0: [3 4 1 3 3 4 9 4 3 3 3 1 2 7 4 4 2 5 5 1 4 5]
1: [6 5 7 4 6 4 6 5 7 5 3 5 1 4 2 5 3 2 6 5 5 4]
2: [4 3 5 5 3 3 2 5 5 6 6 3 1 2 3 6 5 5 5 7 7 4]
3: [4 3 5 5 2 5 4 5 5 6 6 3 1 3 4 5 5 5 5 5 7 6]
4: [4 8 7 5 5 4 1 2 4 5 2 4 3 6 1 6 4 3 3 4 7 4]
5: [3 6 2 6 9 6 6 9 6 4 4 3 9 7 6 4 5 3 5 5 3 5]
6: [4 5 2 3 6 5 5 5 4 2 7 6 6 7 7 4 4 5 5 4 2 3]
7: [4 3 5 6 3 4 5 7 3 5 5 3 2 4 2 4 3 3 4 5 7 4]
8: [3 3 6 4 5 7 6 2 5 4 4 3 6 9 5 4 3 8 8 5 4 3]
9: [4 6 4 4 6 5 4 3 7 3 3 5 4 3 4 6 3 2 6 3 4 4]
10: [4 2 6 3 3 4 3 4 3 4 7 6 5 1 3 6 5 6 5 5 3 4]
11: [6 3 7 2 4 8 5 1 6 8 3 2 4 7 5 3 7 5 6 6 8 6]
12: [1 7 6 4 6 4 3 5 4 6 5 5 6 6 2 4 2 1 5 4 4 1]
13: [4 5 4 5 5 3 4 4 9 5 4 4 3 6 6 3 6 5 5 5 5 6]
14: [5 5 4 6 7 7 3 5 7 5 5 4 3 3 4 3 5 6 5 5 6 2]
15: [3 4 4 6 7 5 6 6 7 3 4 4 7 7 6 5 4 3 5 4 4 4]
16: [5 1 5 2 2 4 7 4 0 5 4 4 6 5 4 3 6 6 1 7 4 5]
17: [4 5 4 3 5 3 5 5 3 3 3 2 8 4 2 3 4 6 5 6 2 3]
18: [4 5 6 3 4 4 4 3 3 4 4 2 4 2 3 4 4 2 6 4 4 3]

[3 5 4 3 3 7 4 4 4 2 5 5 5 7 6 7 5 6 2 5 4 4] 6 15 10
[8 4 6 6 2 4 6 6 3 5 5 8 3 3 3 4 3 5 6 5 5 4] 7 1 10
[7 5 5 7 3 5 6 5 4 3 5 6 3 4 6 4 2 5 5 5 4 3] 7 14 1
[5 1 4 5 4 5 3 3 4 6 6 5 4 6 5 5 4 5 4 4 5 6] 3 10 13
[5 4 5 5 4 4 6 7 4 4 5 5 6 3 9 4 7 9 8 4 4 2] 6 14 10
[4 2 2 4 6 7 5 7 5 0 4 2 2 4 5 6 4 4 3 6 2 5] 15 6 9
[9 5 7 1 4 4 1 4 2 5 4 6 5 4 8 4 9 8 3 2 4 4] 10 16 6
[2 8 5 3 6 4 5 5 4 2 1 3 8 3 3 2 4 6 5 4 2 2] 17 18 9
[5 7 6 8 5 5 5 2 7 7 3 5 6 5 6 4 4 3 2 5 3 7] 13 15 9
[4 4 3 3 7 3 2 4 6 6 2 6 1 2 4 5 8 3 6 4 4 3] 9 14 13
[4 2 3 6 4 7 6 4 4 4 5 4 6 6 6 5 5 3 3 2 5 7] 15 6 3
[4 3 3 6 6 3 4 6 4 6 2 3 3 3 4 3 4 4 6 5 5 5] 7 3 18
[7 6 4 6 4 5 4 3 8 7 4 5 5 4 6 5 5 5 3 6 5 6] 13 14 3
[4 6 6 5 3 5 0 6 3 6 5 8 7 5 4 5 6 7 6 5 7 4] 10 14 2
[8 4 5 5 5 3 6 4 2 5 4 7 5 2 6 3 4 3 1 4 3 6] 16 10 18
[5 3 6 5 5 7 7 2 7 8 3 5 4 8 7 3 5 4 7 7 6 6] 11 13 8
[2 4 4 7 5 2 4 6 3 4 3 6 7 5 3 6 5 3 3 5 4 6] 15 7 17
[3 5 1 3 7 3 4 4 9 6 5 4 4 6 5 4 6 4 5 5 4 7] 13 15 9
[0 5 3 6 3 4 2 7 4 5 7 2 5 1 6 7 8 5 7 5 2 3] 10 2 3
[9 8 5 2 5 9 6 8 5 5 3 4 5 3 5 6 7 4 5 4 5 3] 14 9 1
